In the data rows, the value 50 means zero.
Some points, one per row:
57,89,61,59,45,69,87,64,54,23,33,12,57,41,0,44,64,58,33,54,73,9,75,0
62,56,61,52,16,99,72,85,74,72,58,36,52,48,78,46,39,0,36,49,52,94,65,48
32,15,49,56,46,44,56,30,71,43,61,67,42,55,48,55,55,49,74,48,93,47,61,65
58,69,47,55,49,64,70,67,62,13,46,24,55,44,21,42,43,51,32,51,76,17,71,3
62,25,44,35,54,43,56,56,35,65,43,47,49,50,57,70,61,53,29,60,34,49,47,55
60,77,33,62,43,27,50,71,61,26,63,14,53,74,49,19,44,27,56,45,45,62,25,42
0,56,55,54,59,65,52,38,76,53,56,27,14,36,76,56,47,48,71,87,9,73,44,64
63,69,49,43,48,2,52,41,42,10,40,52,56,36,52,82,58,54,56,49,21,76,62,43
49,53,58,53,56,42,50,58,42,67,46,48,58,49,33,36,54,44,30,40,38,56,52,46
80,22,27,59,59,62,54,43,81,53,54,47,77,52,88,44,63,48,36,47,58,50,46,65
76,72,60,34,45,62,51,60,75,53,55,48,31,59,26,53,68,57,39,22,60,50,20,43
52,65,33,49,51,54,49,46,46,43,54,65,46,45,54,57,41,51,60,34,48,66,37,52
51,28,14,87,56,53,53,55,65,62,29,52,70,45,60,47,34,64,31,43,49,52,52,66
0,68,68,35,52,55,53,46,82,27,67,55,37,20,31,61,60,58,79,51,83,60,63,47
52,55,52,38,50,49,60,49,39,63,57,34,46,59,47,35,46,70,53,51,29,53,43,45
37,9,42,78,47,33,48,29,69,71,3,54,53,56,91,46,32,40,47,28,21,93,54,63
50,28,32,66,55,52,63,54,70,65,34,49,51,62,65,48,40,60,42,36,55,78,51,57
28,17,0,49,39,52,47,56,65,29,55,50,60,51,70,49,2,0,58,50,41,75,56,85
47,54,83,55,57,5,53,46,63,40,52,42,55,49,61,44,45,56,42,57,64,69,50,52
23,32,0,83,85,63,13,32,54,6,0,66,78,79,62,51,28,10,0,39,41,99,32,61
27,60,57,43,52,52,47,53,70,32,68,65,31,57,61,78,60,72,51,25,74,66,52,50
58,49,34,35,49,28,51,40,69,18,60,33,56,60,80,29,37,43,52,48,61,37,47,48
19,50,38,53,41,42,56,48,48,11,62,45,54,70,61,60,29,42,40,73,58,57,49,59
44,31,46,33,50,32,56,54,23,74,63,70,57,49,0,21,59,50,12,52,61,24,34,56
53,60,95,55,22,40,29,55,61,26,81,43,56,50,59,47,68,54,44,64,21,48,47,54
31,13,14,62,72,60,29,35,30,67,12,60,65,52,19,29,44,28,7,39,70,70,47,77
64,65,54,79,33,78,51,42,52,35,54,42,62,55,52,57,59,49,50,58,26,58,47,55
54,49,42,52,49,46,56,54,50,36,60,78,48,60,42,31,30,61,38,55,54,20,43,48
35,45,48,49,55,64,67,51,31,76,55,58,51,54,37,42,36,69,24,50,51,38,52,46
41,65,63,57,43,0,55,33,33,13,16,56,63,69,55,71,50,47,36,61,26,99,60,57
29,50,48,33,67,70,35,43,47,53,50,46,49,35,39,49,34,74,35,49,53,37,54,23
59,39,52,57,43,64,54,41,30,50,30,55,70,52,12,26,40,56,15,62,50,44,45,72
59,20,0,57,59,31,52,43,81,57,46,35,73,61,65,45,27,63,43,41,62,84,45,78
42,51,60,75,52,44,48,48,61,56,32,53,54,51,84,47,55,40,57,31,38,56,47,49
49,61,50,57,52,40,65,63,39,63,63,32,49,51,36,30,61,44,34,65,39,50,42,43
19,0,5,47,83,56,44,65,81,52,51,44,47,28,39,47,0,61,12,36,54,37,63,32
58,55,80,52,34,44,38,58,57,35,51,35,53,51,61,38,65,52,54,57,49,41,57,51
68,45,66,56,60,62,47,58,47,60,0,57,46,51,89,37,56,54,42,17,58,50,52,41
56,26,34,51,56,37,49,45,56,38,38,52,64,59,62,77,37,61,42,45,25,53,60,59
29,47,73,50,61,53,64,60,86,59,60,54,29,23,57,44,41,68,56,44,63,43,61,33
59,64,63,60,48,27,51,55,37,55,37,73,54,66,37,56,76,43,31,23,72,66,57,47
51,69,54,42,58,59,54,44,50,51,56,33,44,52,20,29,44,70,7,76,44,36,35,47
49,42,36,41,43,57,55,66,39,60,23,51,53,44,42,32,62,48,57,47,51,35,56,39
51,15,54,39,55,27,52,41,67,20,46,30,63,61,87,37,36,48,33,53,91,62,66,50
57,74,59,55,49,66,77,61,54,41,38,29,50,43,21,46,83,62,43,52,52,36,73,0
54,61,50,52,48,57,53,43,36,58,63,38,50,44,29,34,57,53,78,52,50,65,35,51
51,31,51,51,50,70,53,59,47,72,55,54,48,41,67,44,57,42,61,52,63,36,62,51
72,33,56,76,36,99,55,32,90,9,11,76,30,78,61,28,29,69,13,36,60,85,55,48
44,42,53,51,53,78,55,24,61,33,50,76,41,70,62,57,23,54,58,52,63,44,47,56
66,79,53,41,52,57,66,51,31,58,57,57,59,56,0,21,52,68,0,54,46,29,33,43
57,61,99,28,52,0,47,82,47,17,57,36,50,52,63,73,38,60,27,65,0,49,67,33
99,0,54,57,7,99,70,59,76,99,63,52,53,51,47,72,47,59,42,51,63,43,49,53
66,58,49,57,52,50,43,57,40,63,47,37,48,51,17,41,50,50,52,50,43,28,41,50
61,42,44,30,48,41,45,57,36,53,68,55,40,45,62,74,51,55,44,48,43,49,48,55
46,52,63,57,47,44,46,59,52,52,65,28,52,44,63,42,53,37,58,70,28,42,57,49
51,70,40,60,43,34,46,54,52,72,51,71,55,49,13,48,48,44,71,79,48,18,42,64
74,0,40,55,47,0,57,47,34,34,37,51,56,49,51,82,49,56,55,58,44,30,64,60
57,72,65,53,49,41,53,63,59,62,63,20,38,53,52,53,61,52,66,57,0,47,24,40
0,81,62,27,50,50,59,56,66,41,47,52,15,41,56,60,48,60,63,13,62,75,58,35
70,53,61,30,61,56,54,62,43,36,79,54,50,49,8,15,45,94,0,48,57,32,38,31
32,30,31,61,40,92,55,40,59,60,36,58,55,54,66,61,30,55,52,48,41,44,58,63
50,38,12,36,46,54,36,38,51,29,87,56,58,50,20,33,29,99,0,48,46,40,31,74
49,59,52,46,52,54,64,54,48,56,63,38,49,49,29,35,51,53,27,61,41,42,44,34
39,67,44,60,44,52,48,42,26,42,72,50,64,54,16,34,33,80,7,58,61,39,41,51
66,56,69,38,50,44,51,81,32,62,71,12,54,25,56,12,59,57,49,51,38,47,49,31
56,61,62,43,49,57,52,56,57,49,68,40,43,60,65,43,49,76,20,49,52,67,34,43
59,72,58,49,52,39,51,54,61,27,59,60,62,62,60,44,50,20,47,59,55,58,44,47
41,52,41,60,52,45,53,39,37,38,53,19,44,47,58,60,51,43,81,57,0,50,44,56
42,88,36,52,43,53,52,50,47,64,62,26,54,61,49,43,64,25,75,58,47,75,19,61
94,73,57,35,48,60,30,52,65,5,86,48,61,61,38,37,68,99,8,53,60,20,28,35
49,60,40,22,40,53,53,49,22,49,64,53,48,53,32,35,67,46,77,22,78,59,56,55
70,35,60,50,56,34,39,60,63,63,70,70,27,42,64,99,65,62,71,9,44,50,57,40
40,25,4,49,48,50,46,54,68,30,32,51,55,61,67,41,15,14,41,42,39,95,56,64
64,55,50,46,48,0,51,45,40,12,11,51,59,74,50,72,61,58,33,42,42,98,63,47
48,46,56,81,44,45,48,46,52,60,62,61,54,56,94,49,50,22,75,46,65,53,49,53
72,30,40,17,48,46,55,61,56,80,64,44,39,48,58,55,59,47,26,45,61,50,26,55
53,59,52,53,46,65,66,42,56,31,33,12,51,54,25,43,81,56,73,52,61,57,75,7
64,77,53,57,56,65,46,49,9,11,13,42,55,44,0,14,88,64,34,51,54,21,63,15
52,57,53,61,54,41,56,59,50,33,63,40,45,48,61,79,48,55,50,65,41,49,55,45
37,35,45,67,46,53,51,55,52,55,74,33,50,16,65,55,54,50,60,75,75,49,65,53
52,50,55,32,53,55,59,57,41,52,69,57,53,45,29,30,42,79,0,52,51,34,39,40
50,67,45,26,44,54,51,63,34,66,61,29,44,43,58,33,58,52,67,34,34,49,43,51
47,66,57,56,49,43,41,42,30,37,38,56,67,54,12,32,55,61,0,58,41,59,47,57
48,45,47,53,50,46,39,36,62,35,57,61,58,57,80,42,29,43,64,54,27,46,51,45
42,57,45,59,35,74,53,52,42,77,51,45,39,47,24,35,51,43,52,49,30,49,37,63
28,73,69,60,50,18,54,64,68,39,71,32,44,46,40,40,55,45,64,71,74,65,54,48
52,44,12,84,55,59,58,58,67,10,43,46,72,53,61,44,29,16,19,49,46,63,57,46
44,54,61,34,59,62,54,31,59,65,37,37,71,59,99,56,55,40,40,51,51,95,51,53
49,88,44,30,75,48,13,52,55,65,61,91,38,45,60,89,40,32,70,15,51,54,39,55
46,55,42,55,49,52,26,50,52,30,68,58,58,53,21,35,54,42,53,55,19,31,50,40
58,29,41,46,66,51,36,41,36,58,52,49,52,56,54,80,48,38,41,79,32,48,41,54
30,59,43,41,49,56,58,55,53,68,51,34,44,29,59,55,56,50,64,50,49,53,48,43
58,72,34,41,49,58,33,37,50,33,48,46,64,67,43,48,71,41,50,54,48,69,32,55
51,57,75,56,33,32,55,66,63,76,48,58,54,50,73,42,65,48,75,49,38,24,58,35
52,47,47,37,49,50,44,52,45,42,59,52,52,55,72,33,42,48,58,42,44,53,54,47
43,69,46,8,46,61,64,41,31,49,43,39,52,43,13,33,54,57,41,51,49,27,45,28
58,50,50,61,56,44,53,45,49,37,70,25,39,23,65,56,49,54,77,53,33,43,44,47
79,2,85,88,49,36,46,41,65,31,69,46,57,58,76,40,65,46,73,52,99,34,77,26
50,70,65,41,58,60,36,57,73,51,55,59,27,55,50,48,58,41,53,18,57,61,27,47
62,79,48,32,46,48,49,52,24,44,62,60,58,58,23,30,63,70,26,56,46,22,33,50
50,48,55,96,73,65,29,58,56,61,48,57,63,43,65,47,51,0,56,51,50,43,51,46
53,60,76,62,56,21,55,54,20,63,62,65,43,54,0,9,51,53,20,56,52,30,36,53
89,24,56,56,44,27,40,67,59,64,77,51,58,61,42,70,66,37,65,54,69,45,43,54
54,66,53,39,49,56,49,48,57,40,76,51,60,54,50,49,61,76,21,57,45,37,35,43
49,48,42,51,54,62,60,50,42,48,37,47,55,70,39,32,38,64,20,45,44,64,49,39
13,78,61,40,58,53,40,66,53,13,77,41,42,53,10,22,75,58,7,50,50,68,37,47
49,0,1,39,45,56,58,59,54,63,61,51,31,66,61,45,30,56,75,0,57,60,47,79
48,55,81,52,53,27,49,43,56,63,52,50,56,45,64,50,38,53,63,63,42,46,47,41
55,0,63,55,57,60,52,53,61,48,46,52,47,53,91,40,59,43,41,6,99,60,74,53
37,52,40,32,42,54,43,35,38,57,51,59,52,44,51,51,54,59,50,42,44,37,41,64
73,71,40,50,60,31,53,77,51,0,41,33,50,68,61,61,41,49,40,68,44,55,51,38
47,11,67,24,59,35,53,78,36,68,48,58,47,44,99,21,48,53,50,44,97,32,76,48
Then 12 other points, each followed by its number:
61,54,39,56,56,41,48,56,67,22,17,37,67,75,52,33,35,47,8,42,37,80,44,37 0
63,40,36,31,59,48,34,42,40,76,57,48,53,58,60,99,56,34,57,55,40,65,25,57 1
43,50,48,61,50,57,54,40,57,70,62,24,47,22,48,41,53,48,86,50,27,35,43,55 2
35,79,70,56,46,54,52,45,67,51,76,38,45,26,55,32,63,41,83,47,55,56,44,44 3
53,49,58,45,53,45,62,75,56,72,63,54,47,32,68,45,45,44,47,51,57,31,45,38 4
64,63,53,33,50,60,39,57,66,41,60,43,54,52,62,45,59,63,38,46,69,29,41,48 5
19,50,55,50,48,53,53,54,35,60,32,39,38,38,64,37,59,48,62,49,52,56,42,53 6
61,60,45,49,35,84,51,65,65,46,67,46,47,50,60,44,50,10,55,67,36,48,45,58 7
45,30,50,31,49,46,42,53,58,49,67,40,51,55,64,48,48,84,32,49,70,60,51,54 8
94,42,23,34,53,41,54,67,72,39,63,51,56,69,55,58,33,51,51,48,66,61,49,43 9
46,76,55,59,45,62,51,36,48,59,74,40,44,36,53,51,65,37,81,72,29,53,29,54 10
33,64,51,46,49,53,50,48,52,57,53,42,53,55,45,41,45,53,57,51,65,67,48,51 11
Which of these numbered points is nearest to each point below by angle, seen from the average point of the first points? Its number follows each.
57,57,53,31,55,64,54,47,0,74,0,42,31,44,67,26,91,60,71,43,58,15,40,51 > 6
50,55,46,60,53,60,54,42,56,70,63,3,45,29,60,30,56,46,87,51,15,44,38,48 > 2
50,52,43,61,55,60,56,43,57,69,63,19,44,20,58,40,54,48,85,51,27,48,38,51 > 2
37,65,58,45,55,58,50,46,51,52,68,45,42,30,43,34,58,62,76,52,58,42,38,42 > 3
56,51,9,30,61,20,54,67,77,0,53,52,52,67,75,40,14,50,43,45,78,62,53,48 > 9
56,41,54,52,20,59,52,64,59,18,55,59,50,46,78,58,27,24,51,60,33,28,69,63 > 7
61,35,74,36,56,11,48,99,70,68,55,55,49,45,71,44,54,64,46,47,74,27,69,34 > 4
55,63,58,31,48,24,63,71,45,68,58,52,56,55,75,40,39,43,46,51,59,45,49,43 > 4
64,46,53,31,60,46,30,40,46,59,52,54,61,59,60,69,71,49,40,49,45,67,36,47 > 1
1,53,56,31,51,52,55,67,23,61,7,32,24,45,74,26,56,55,50,46,52,64,40,55 > 6
74,72,50,23,45,57,38,56,46,29,75,46,54,56,46,37,66,90,30,43,43,35,36,43 > 5
28,43,54,49,50,9,76,71,55,64,51,51,43,35,47,44,68,54,48,49,62,22,71,15 > 4
61,30,47,55,54,10,58,64,39,29,18,52,54,50,40,47,28,54,24,44,31,47,56,58 > 0
50,49,74,48,47,15,53,52,20,55,7,55,53,55,85,36,82,41,65,49,61,47,52,53 > 6
59,24,35,56,62,38,54,42,25,45,11,55,78,52,0,17,35,57,0,56,50,38,45,74 > 0
0,73,63,31,49,45,53,43,61,20,68,53,41,18,40,62,57,54,75,54,55,60,59,50 > 3
57,78,44,61,46,82,54,41,36,59,42,33,51,55,46,44,76,52,67,74,41,51,36,52 > 10
58,37,44,66,26,99,54,39,59,27,62,67,47,55,69,43,55,15,58,55,53,36,56,59 > 7
73,32,31,57,45,39,52,46,66,56,51,48,49,56,51,47,38,56,57,36,54,48,39,71 > 9
65,46,45,48,59,66,42,42,49,78,39,53,58,63,40,66,62,45,58,46,52,80,36,50 > 1
37,47,60,47,44,63,64,30,39,54,56,55,52,67,33,52,57,47,54,53,66,67,54,49 > 11
67,39,67,53,49,57,43,40,62,54,62,64,42,54,64,85,66,55,61,58,62,73,51,48 > 1
33,41,47,56,52,54,56,64,57,77,60,7,35,7,76,46,46,50,66,46,20,51,44,54 > 2
64,56,61,44,53,36,67,80,66,67,74,53,48,32,60,45,46,62,26,54,53,21,29,29 > 4
63,39,48,58,52,48,53,49,52,50,69,25,47,21,59,54,55,51,73,53,49,42,49,47 > 2
56,66,21,42,41,6,51,53,66,6,64,50,59,73,71,47,39,31,50,49,68,53,41,51 > 9
54,51,49,54,50,14,55,42,61,15,58,52,57,69,61,69,40,54,48,62,75,48,53,49 > 9
53,35,58,55,55,33,54,40,47,55,52,24,52,33,62,60,43,49,63,60,14,46,53,53 > 2
58,34,47,71,51,59,57,43,47,67,61,40,48,50,32,65,54,54,79,50,49,34,47,48 > 2
60,27,64,55,52,22,50,70,46,63,37,49,64,34,56,55,58,35,39,70,70,33,59,54 > 4
61,24,45,54,49,30,51,79,55,93,67,46,53,28,59,60,57,49,56,67,55,30,49,56 > 4
72,55,46,43,48,57,35,40,56,37,73,52,53,58,49,60,64,85,40,53,52,35,37,52 > 5
24,54,56,48,47,59,57,44,68,37,44,50,48,51,46,49,41,61,48,53,80,51,61,40 > 11
76,30,25,39,62,53,35,44,53,76,28,48,59,59,47,85,56,39,54,48,53,56,33,54 > 1
51,37,56,54,44,93,52,44,75,75,50,43,36,43,75,48,47,64,78,47,32,41,52,57 > 2
51,84,62,57,39,66,49,22,44,59,76,52,51,28,45,52,71,40,86,59,39,41,23,53 > 10
48,53,61,57,53,50,54,80,74,42,72,33,45,39,65,44,59,48,54,60,78,74,65,40 > 3
70,60,50,55,5,99,31,68,57,42,85,52,58,44,52,45,78,12,82,53,52,34,54,66 > 7
65,64,71,54,60,67,43,67,70,40,74,60,42,50,67,73,66,65,47,47,57,50,54,44 > 5
60,51,24,53,48,0,55,85,67,21,64,38,56,71,69,37,39,10,52,54,60,81,56,45 > 9
27,51,76,55,58,35,41,43,64,34,29,54,48,63,42,40,51,49,46,52,79,92,57,51 > 11
38,71,50,46,43,45,54,32,32,40,65,51,56,42,43,70,52,49,81,58,21,66,59,44 > 10
75,72,68,59,50,49,52,61,61,53,67,44,37,60,32,36,66,52,62,42,59,48,36,43 > 3
47,60,44,56,56,61,27,41,43,58,64,54,56,60,50,41,55,42,70,55,44,61,42,59 > 10
73,34,27,62,48,52,53,47,40,59,73,54,48,52,0,49,52,53,44,47,72,41,53,59 > 9
84,81,78,61,46,76,74,59,68,56,44,58,50,75,48,67,62,65,34,47,63,33,46,29 > 5
48,32,36,42,57,59,39,30,65,65,61,64,52,40,36,71,47,36,60,50,49,40,40,56 > 1
19,1,13,20,40,53,64,28,9,51,0,36,53,29,74,22,33,33,76,43,50,37,70,50 > 6
82,51,38,51,32,78,54,53,61,49,68,50,48,59,34,57,53,32,53,57,50,35,34,55 > 7
36,48,50,26,48,56,52,50,54,50,65,41,49,56,81,51,36,91,0,48,50,79,40,48 > 8
67,50,49,41,53,56,54,60,23,76,11,32,40,51,63,34,80,36,71,44,60,38,46,50 > 6
85,47,51,35,54,62,40,47,54,38,77,49,54,54,32,40,61,92,13,60,60,26,35,42 > 5
94,86,59,42,53,40,60,73,70,60,45,65,60,66,43,47,66,63,51,50,57,0,34,38 > 5
37,46,45,40,50,55,53,39,40,71,57,51,51,23,44,50,45,56,83,46,61,37,53,53 > 2
75,74,63,63,55,92,29,63,70,59,79,46,54,57,52,43,55,31,30,90,49,58,31,45 > 7
55,58,39,73,60,59,54,61,48,46,51,46,66,51,29,29,36,44,11,50,52,48,51,49 > 0
31,32,11,71,72,73,29,33,44,35,0,61,67,64,62,51,44,38,6,42,51,73,41,61 > 0
25,62,50,54,49,57,54,46,62,62,63,29,41,20,55,50,54,48,80,50,36,47,39,54 > 2
18,80,54,35,53,62,57,38,18,51,43,58,44,64,2,21,52,53,42,48,51,43,47,56 > 11
33,50,47,54,47,55,63,45,54,72,58,38,45,36,70,51,47,49,67,50,48,39,40,54 > 2
20,53,73,42,63,34,36,43,41,50,21,63,49,51,62,41,62,31,63,53,74,45,57,51 > 6
44,31,37,27,31,73,51,34,49,82,46,60,57,46,59,71,53,55,37,52,52,29,37,69 > 1
44,79,44,47,32,52,70,41,45,63,72,48,72,40,41,66,54,38,44,62,49,39,26,49 > 10
1,57,62,24,52,54,52,68,44,56,50,45,18,44,73,22,49,58,63,18,34,79,62,49 > 6
57,47,82,48,60,58,41,56,71,44,65,50,33,50,76,26,57,53,74,42,71,47,57,45 > 3
9,72,69,52,45,22,48,44,61,37,59,40,46,36,87,46,65,33,74,56,56,80,48,57 > 3
61,63,68,53,16,99,52,51,50,59,65,47,56,47,56,44,52,29,66,73,39,46,47,67 > 7
46,62,47,40,48,71,47,48,39,73,48,46,46,34,45,42,43,53,73,50,52,34,45,53 > 2
56,68,68,47,49,59,53,44,59,46,60,63,51,68,51,53,63,65,32,50,49,56,39,43 > 5
44,44,51,49,61,35,46,65,65,78,73,66,44,14,73,48,41,57,70,74,58,32,52,50 > 4
55,20,42,49,53,60,43,49,59,67,57,54,63,48,64,75,59,29,57,49,59,35,60,56 > 1
57,46,49,57,38,83,56,48,46,70,55,42,36,46,25,27,66,59,54,49,28,37,42,57 > 2
35,18,47,26,48,55,36,36,54,44,70,34,50,57,84,50,41,99,18,49,61,78,44,59 > 8
33,76,51,46,47,38,53,47,52,57,43,37,48,59,60,55,61,32,56,50,52,84,37,53 > 11
44,69,35,47,47,48,63,51,39,46,56,52,45,44,6,62,39,62,52,26,57,54,60,32 > 11
39,61,0,59,39,53,44,53,54,1,63,66,60,55,53,55,13,0,48,60,41,42,50,59 > 7
43,46,24,52,42,33,50,53,62,29,18,40,64,71,55,36,34,40,7,43,40,81,42,54 > 0
49,66,64,66,45,62,44,37,52,46,72,62,45,51,52,49,70,51,64,53,43,42,36,58 > 10
11,32,59,49,61,34,46,51,37,31,47,58,41,38,74,69,57,44,78,49,35,51,76,45 > 6
46,35,50,28,47,29,64,49,54,34,62,53,56,62,60,52,26,71,2,58,67,40,34,44 > 8
68,76,49,67,45,64,53,45,57,61,38,7,45,54,46,30,46,48,78,54,34,16,31,46 > 2
25,0,8,55,45,29,69,38,76,42,56,24,50,32,54,49,53,50,75,34,63,37,74,33 > 2
15,88,67,66,49,48,53,82,84,37,64,20,23,57,54,44,57,53,52,49,30,78,29,45 > 3
25,1,9,48,46,23,75,58,74,75,49,40,47,51,87,52,0,90,9,39,62,81,54,73 > 8
44,87,66,64,51,83,45,49,68,34,57,64,46,62,39,41,52,58,77,55,63,39,46,39 > 3
47,55,46,57,30,78,45,52,60,37,71,49,50,44,33,43,56,57,62,40,53,53,55,36 > 3
61,54,57,62,58,59,36,50,55,49,65,52,48,60,54,51,64,58,57,52,67,38,33,47 > 5
62,45,41,16,42,55,38,38,51,36,86,41,62,50,34,65,81,54,45,53,55,30,37,34 > 5
54,46,47,50,55,50,56,37,68,12,0,62,59,89,53,44,34,57,0,41,57,99,46,50 > 0
51,40,50,41,55,55,55,45,45,72,54,16,39,18,75,19,33,58,79,46,67,35,46,49 > 2
57,24,43,52,54,48,47,56,69,15,64,55,46,48,52,41,28,45,46,48,97,33,68,45 > 9
36,54,43,57,38,53,46,47,51,15,79,38,47,44,17,42,63,79,57,31,52,56,57,19 > 3
59,0,1,55,63,39,47,45,79,64,54,34,64,57,82,60,13,33,45,42,59,76,48,69 > 9
61,32,52,25,52,31,35,50,65,34,77,49,49,46,62,46,47,99,14,48,75,34,38,47 > 8
49,74,45,56,31,79,49,56,51,71,45,52,50,44,44,67,38,7,66,51,45,52,50,67 > 7
42,78,64,61,49,66,54,52,61,15,64,50,50,53,30,49,48,68,57,54,50,38,61,21 > 3
54,60,56,41,72,42,18,65,53,43,68,58,54,48,23,36,42,40,58,50,66,28,44,29 > 5
69,21,12,56,7,99,55,45,77,37,58,53,54,48,57,70,22,58,70,48,21,50,62,97 > 7
69,1,53,47,73,58,40,49,29,59,84,42,33,39,0,19,38,99,0,83,70,23,63,46 > 8
65,70,67,65,18,98,46,24,61,65,79,81,49,24,24,59,55,48,82,59,45,39,40,61 > 10
47,52,47,45,50,54,57,47,44,60,40,52,46,52,34,57,49,53,59,35,86,37,63,56 > 11
65,71,51,69,50,58,57,45,58,49,73,40,70,49,9,64,68,52,53,71,46,36,41,42 > 10
52,74,54,29,86,47,7,67,58,68,55,96,26,46,68,95,34,31,48,6,56,56,33,49 > 1
11,52,61,53,70,54,29,46,72,59,60,64,42,21,48,50,43,42,78,49,57,47,49,51 > 3
43,44,46,52,48,0,54,37,60,0,0,55,74,76,53,41,29,47,0,52,62,99,42,60 > 0
48,35,44,34,45,32,39,38,55,39,73,52,58,48,59,46,60,75,35,52,69,39,40,54 > 8
48,12,21,52,48,39,65,51,73,48,45,40,50,48,56,92,20,62,45,44,56,69,65,44 > 9
51,52,63,42,50,50,54,51,41,63,65,61,42,32,64,54,51,54,61,67,67,32,59,50 > 4
53,54,48,53,52,48,51,47,43,48,67,36,46,25,63,50,46,52,73,53,42,44,45,50 > 2
23,59,52,53,54,42,42,45,37,41,71,47,43,52,18,28,53,71,28,62,53,70,52,58 > 11
68,71,50,67,53,39,52,42,40,19,65,23,50,58,48,53,57,52,72,62,17,45,42,46 > 10
53,6,0,58,33,66,77,79,77,78,62,65,58,48,35,45,0,68,24,37,46,39,44,78 > 9
81,54,47,37,51,35,46,52,41,57,67,55,57,61,14,42,63,62,20,51,66,35,31,48 > 5
10,83,68,41,52,65,59,48,68,27,36,31,22,39,38,30,51,65,72,48,60,37,52,24 > 3
47,67,41,61,56,59,52,61,55,66,55,41,41,56,63,52,57,42,83,45,23,73,33,58 > 10
18,53,59,59,49,64,45,39,75,30,39,64,44,50,45,49,44,52,77,56,97,42,68,55 > 11
45,59,52,34,47,21,68,68,6,48,3,45,54,44,26,23,95,60,71,50,55,18,67,7 > 6
43,62,43,53,53,49,54,47,48,62,58,19,46,38,63,47,52,40,83,51,20,54,40,53 > 2
50,61,50,62,49,51,50,54,57,49,40,47,54,48,54,49,53,45,31,45,24,74,36,46 > 0
47,14,5,53,57,55,39,41,38,40,77,57,53,42,2,17,43,92,16,41,52,37,54,80 > 8
26,82,75,40,55,35,53,99,94,41,61,48,17,53,63,35,57,67,46,7,60,73,51,37 > 3
51,48,48,55,49,68,57,27,63,20,13,71,47,91,54,54,29,53,28,41,64,81,45,53 > 0
40,84,61,63,49,63,48,49,61,28,60,50,45,61,45,46,53,52,75,54,48,45,46,44 > 3
96,62,61,65,54,93,51,53,45,48,56,30,52,60,42,39,91,68,72,85,70,15,50,33 > 5
52,57,34,58,70,60,34,44,61,25,30,45,55,70,57,40,32,26,31,49,50,72,37,36 > 0
54,63,80,53,57,0,54,71,33,13,12,56,69,61,66,69,48,45,28,62,33,56,62,49 > 0
54,65,56,52,50,50,57,64,57,51,75,33,41,26,45,66,51,34,69,63,59,62,63,33 > 3
29,91,43,31,45,55,64,35,24,44,33,33,57,49,33,84,54,49,80,51,48,71,70,24 > 11
48,52,60,53,58,41,54,64,65,67,63,7,40,52,70,21,53,31,63,78,64,57,56,47 > 3
80,57,65,60,50,0,67,66,27,0,74,47,62,62,44,71,46,61,44,62,29,34,66,26 > 9
60,61,45,73,50,68,51,46,62,54,34,42,65,53,56,47,31,71,31,51,60,30,42,51 > 5
58,90,58,57,59,17,47,65,58,61,35,80,47,57,56,97,52,29,38,25,56,76,46,39 > 1
62,36,57,66,45,51,51,42,57,71,66,44,57,37,62,54,61,35,77,49,59,40,48,49 > 2
40,73,51,49,45,29,53,81,59,44,60,55,32,56,44,24,55,54,57,20,50,61,38,60 > 3
80,0,1,58,46,23,54,33,81,71,66,25,60,72,99,63,21,39,71,44,64,99,41,85 > 9
42,47,82,54,41,0,53,49,48,29,59,33,59,43,53,30,47,6,53,76,77,40,68,59 > 3
52,24,54,52,56,30,52,88,67,63,75,42,44,12,71,45,52,61,50,73,91,30,73,47 > 4
40,69,69,61,39,22,55,15,30,25,64,79,52,61,24,87,60,41,77,62,22,42,51,60 > 10
28,60,58,55,69,53,35,51,64,60,61,61,49,33,48,49,52,38,64,50,42,50,46,46 > 3
40,55,55,29,51,26,41,46,70,38,70,57,45,46,63,64,46,91,24,51,71,43,38,49 > 8
73,62,52,53,38,82,53,62,66,67,47,41,50,51,56,44,77,58,58,50,52,30,50,53 > 5
58,63,54,61,50,20,51,34,10,41,4,53,76,78,0,32,95,48,0,47,25,99,49,47 > 0
33,68,60,37,50,65,57,46,61,40,36,38,36,43,41,35,62,73,53,50,65,31,46,33 > 5
60,72,5,77,48,45,46,43,69,0,7,80,58,89,48,89,20,50,6,39,51,99,43,45 > 0
47,18,44,43,55,13,50,38,70,19,3,56,47,69,99,40,24,47,19,39,43,85,56,39 > 0
53,71,47,56,32,82,62,42,51,47,30,30,57,35,24,50,64,51,82,52,24,32,60,29 > 2
40,59,76,51,52,18,57,50,37,58,15,53,54,44,75,62,73,42,67,55,37,35,58,38 > 6
64,66,54,44,55,66,58,49,5,59,0,35,36,46,27,20,84,62,58,45,58,15,44,34 > 6
64,30,48,43,51,50,56,44,54,65,59,47,53,45,68,64,44,56,46,52,51,55,45,48 > 1
57,65,82,52,59,33,36,46,65,22,62,77,55,54,66,63,48,53,41,54,42,48,53,40 > 5
75,44,78,58,52,15,54,38,46,0,65,45,45,76,71,67,55,63,73,55,64,89,77,38 > 9
31,66,57,34,49,57,52,54,56,51,47,27,44,57,68,42,51,56,63,51,54,70,47,49 > 11
60,84,41,61,46,58,33,38,18,25,78,55,62,55,0,22,68,84,17,59,41,31,38,53 > 5
54,60,50,52,18,99,50,53,57,79,57,59,51,45,70,64,41,44,70,49,52,63,54,67 > 7
57,42,51,53,72,48,29,68,56,64,53,46,53,54,62,37,55,56,50,49,81,39,42,47 > 5
79,77,55,39,52,34,55,71,34,63,45,48,56,68,58,21,78,58,70,50,54,45,45,41 > 5
18,63,59,31,70,57,31,53,74,54,44,53,30,47,63,40,36,43,50,24,76,58,34,53 > 11
59,62,86,65,47,32,52,33,58,50,61,51,39,56,56,35,57,52,64,61,56,34,36,48 > 3
